In the data rows, 128 means zero.
What is the hidden score of each row? Scores go from 0 to 15, and 7 is about the middle.
[144 128 107 147 118  73  75 219]: 10
[123 142 107 119 154 125 164 119]: 8
[ 72 157 116  83 120 171 163  75]: 3
[155 145  92 116  91  77 113 124]: 4
[180 143 117 141 170  96  45 142]: 0
[120 131 160 151 141 136 142 124]: 8
[103 153 124 127 122 146 151 103]: 5
[116 136 170 135 128 160 170 129]: 12
[113 116 137 132 136 115 133 144]: 11
[132 163  75 112 116 130 115 109]: 0
[128 156  96 102 120  99 130 136]: 5
[118 126 141 111 117 101 137  96]: 6
[123 147 173 106 127 188 132  81]: 1
[104 165  95 124 138 102  59 169]: 0
[138 146  92 147 127 115 111 137]: 3
[202 116  96 164 132 104  44 144]: 0
[ 70 122 171  89 155 122 162 134]: 14
[102 126 158  89 116 103 137 144]: 12
[148 121  65 163 101  98 138 106]: 7
[173  43 157 129 148 147  99 118]: 12
[162  84  98 117 113 121  51 171]: 7
[142  97 157 151 147 116 148 126]: 13
[110 111 167 118 107 136 105 202]: 15
[149 137  90 139  96 126 122 132]: 6
[136  81 107 133  75 178 131 111]: 12
[ 83 145 151  76 103  70 131 142]: 10
[124 134 173  88 146 163 138 121]: 7
[ 69 172 106 119 124 149 156 174]: 10
[151 133 140 127 152  61  37 170]: 0
[137 102 183 111 129 173 124 134]: 11
[100 136 105 141 100 184 192  98]: 11
[145 126 147 160 112 117 124 157]: 11
[155 144 109 186 102 117 114 145]: 5
[184 119 129 155 142 143 132 104]: 5
[182 120 139 147 191  57  91 139]: 3
[169  83 159 112 128 151 159 120]: 15
[111 121  87 142 118 122 105 177]: 10
[139 164 141 137 143 119 127 164]: 6
[125 117 184 127 159  98  91  85]: 0
[134  93 122  81 186 180 104 168]: 10
[123 157 165 159  73  82 127 157]: 10
[175 102  66 135  75 101 184 109]: 15
[128 104 106 148 109 131 111 130]: 8
[ 91 194 119 123 140 169 196 119]: 7
[143 102 148 135 131 129 152 105]: 11
[136 142  90 140 140 105 129 166]: 9
[138 115 189  95 131 178 135  85]: 6
[121 145 104 146 128 102 129 117]: 4
[118 139  88  76 150 209 179 103]: 8
[172  82 209  52 141 132 150  66]: 11
[147  64 124  87 110 151 130 106]: 13
[176 136 101 146 109 137  95 129]: 2
[ 87 166 141  88 112 184 173  81]: 4
[127  91 156 157 117 105 150 120]: 14
[ 87 108 115 127  94 168 134 164]: 15
[148  66 165 190 148 140 161  43]: 9
[104 105 102 127 108 152 116 112]: 6
[131 154  67 137 129  93 158 115]: 6
[ 90 135 127 109 124 153 147 111]: 7
[134 122 136 177 158 138 169 120]: 11
[144 130 172 104 143 184 124 144]: 8
[150 157 115 113 119 142 133 125]: 4
[168 120 124 135 133 115 132 105]: 6
[100 129 175 174 135 133 123 136]: 7
[112 145 141 133 117 121 128 169]: 10
[123 132 169 113 116 139 143  74]: 4
[204 128 150 177 197  54  23 130]: 0
[ 96 132 176 103 144 171 155 109]: 9
[134 146 135  73 134 105 132 108]: 4
[133 132 150 123 107 137 119 107]: 4
[100  93 136 116 110 105 129 154]: 15
[160 112 108 154  84  79 136 134]: 12
[130 136 100 110 126  60 164  66]: 5
[161  95  94 106 146  85 107 157]: 11
[135 152 139 125  90 119 139 125]: 7
[ 76 131 148  88 100 159 228  66]: 15
[146  98 159 102 108 206 152 123]: 14
[115 151 146 117 135 109 103 150]: 4
[117 130 155 113 125 164 160 133]: 12
[124 116  80 104  80 163 205  68]: 13
[123 175 126 107 121 137 124 131]: 2
[142 111 177  67 145 159 142 103]: 9
[115 118 126  89 135 113 148  89]: 7
[110 161 156  83  82 120 171  71]: 6
[143 125 156  97 126  86 123 118]: 7
[164  94 103 155 143 124 141 136]: 12
[124  87 144 133  75 115  74 180]: 13
[140 101  92 113 146  78 128  75]: 4
[104 126 118 129 105 107 135 160]: 13
[180 122 148 142 153  92  66 139]: 1
[165 155  68 114 141 103 104 213]: 9
[ 65 222 176 135 100 189 142  96]: 0
[111 116 115 104 118 100 110 122]: 6
[125 150 143 108 135 112 155 106]: 6
[106 171 185 113 140 122 131 131]: 4
[151  65  88 113 147  90 122 131]: 13
[112  91 107 166 128 201 187  55]: 10
[182  77 117 169 137 166 139 130]: 13
[ 77 130 167 113 146 114 101 206]: 12
[158 143 165 138 179  84  66 156]: 0
[133 151  94 134 116  51  98 178]: 6
[111 126 153  79 169 131 148 101]: 7
[162 149 166  81 156 148 113  67]: 0
[ 80 146 127 145  98 121 110 149]: 6
[ 81 179 222  53 171 146 174  89]: 4
[168 143 102 111  99 119 125 113]: 4
[109 123 140 117 156 132 140 107]: 7
[106 128 145 117 166 167 160 102]: 7
[120 131 108 154 108  78  71 166]: 4
[151 173 166 129 121 152 169  70]: 2
[ 97 139 144  87 154 114 122 167]: 9
[173 122  36 119 128 142 134 150]: 9
[100 124  40 137 126 165 168 151]: 13
[136 152 134 154 106 122 130 134]: 6
[110 126 133 136 163 108 149 135]: 10
[108 163 173 153  92 149 131 152]: 8
[124 116  95 112 165 144 135 104]: 5
[146 157 147 215 126  85 138 148]: 7
[116 154 184 158 102 114 148 102]: 6
[116 161 102 141 106  78 155 154]: 10
[ 88 166 139 123 139 132 181 152]: 12
[146 143 124 125 103 105 109 178]: 9
[ 98 125 129 163 135 136 129 108]: 5
[ 96 144 124 127 125 175  95 183]: 6
[155 110 123  77 144 160 116 104]: 5
[141 120 119 138 114 106 138  92]: 6
[167  78 111 150 151 132 105 150]: 11
[128  69  49 148  82 128 191 125]: 15
[100 150  99 166 134 107 121 145]: 5
[189  82  75 153  84 125 169 127]: 15
[109 128 140 108 199 128 104 149]: 4
[137 158 121 162 113  62 139 126]: 6
[ 90 107  59 130  93 167 161 114]: 12
[115  66 121 210 102 143  67 155]: 9
[119 139  96 131 124 140 124 107]: 2
[154 152 140 128 130 141 183  67]: 5
[185  83 130 119 109 149 116  98]: 8
[114 125 113 172 139 107 140 155]: 11
[168  86 132 175 115  89  74 171]: 10
[138 174 129 112  68 105 130 169]: 9
[122 103 179 122 121 175 136  84]: 7
[156 133 132  99 133 148 141 136]: 9
[157 151 139  67 144 134 125 169]: 9
[ 88 172 136  96 139 126 137 107]: 1
[110 148 136 114 156 146 108 177]: 7
[130 103 152 160 167 154 137 128]: 10
[152 104 132  91 107 145 142 105]: 10
[144 136  80 128 126 131 134 107]: 4
[143 139 155 138 140 153 125  94]: 2
[130 110  72 161  83 152 123 108]: 6
[116 117 149  41 152 126 135 106]: 8
[133 144 119 141 115 139 110 113]: 1
[102 160 145 157  96 140 124 151]: 6
[118 163 166 100  96 190 159  63]: 2
[178 102 111 103 173 132 154  79]: 7
[185  50 105 114 111 151 154 126]: 15
[168  53 165 127 168 110 103 104]: 10
[ 71 153 121 138 124  97  95 160]: 4
[173  89 178 122 122 135  90 111]: 6
[102 116 144 208 104  90 118 131]: 8
[ 61 202 133 139 131 170 177 131]: 5
[106 135 107 124 190 116 119 108]: 1
[147 138 154 116 155 163 115 130]: 4
[121 189 209  96 163 123 144  82]: 0
[ 93 141 123 142 133 101 117 132]: 5
[122 100 148 154 115 115 113 116]: 8
[124 130 120 122 139 124 143 127]: 8
[151  79 140 146 171 123 118 106]: 8
[196 119 173 163 102 130  82 115]: 2
[191  83 144  98 116 163 135 116]: 13
[128 143 149  81 139 164 124  80]: 0
[112 139 178  91 123 125 102 110]: 2
[186  79 164 139 152  96  74 141]: 7
[ 99 188  72  88 106 125 173 122]: 6
[144  93 127 120 116 111 177 116]: 15
[113 122 135 177 156  62  48 224]: 7
[139  80  97 124  93 114 124 137]: 14
[ 74 176 156 122 106 163 178 126]: 9
[103 146 143 128 130 176 148 122]: 7
[126 118 139 102 159 129 119 159]: 10
[ 88 178 128 107 132 178 156 114]: 3
[ 47 214 107  89 112 163 189  81]: 1
[132 125  87 135 110 158 106 131]: 4
[149 137 132 123 116 171 138 103]: 5
[124 132  77 149 144  90  83 173]: 4
[104 113 166 135 155 133 121 160]: 11
[142 150 112 130 125 133 139 106]: 3
[ 81 195 121 140 146  99  98 177]: 0
[148 108  97 122 107 142 145 127]: 12
[107 225 174 110 120 149 186 106]: 2
[133 160 157 113 167 133 118 135]: 2
[196  88  60 117  89 135 157  94]: 12
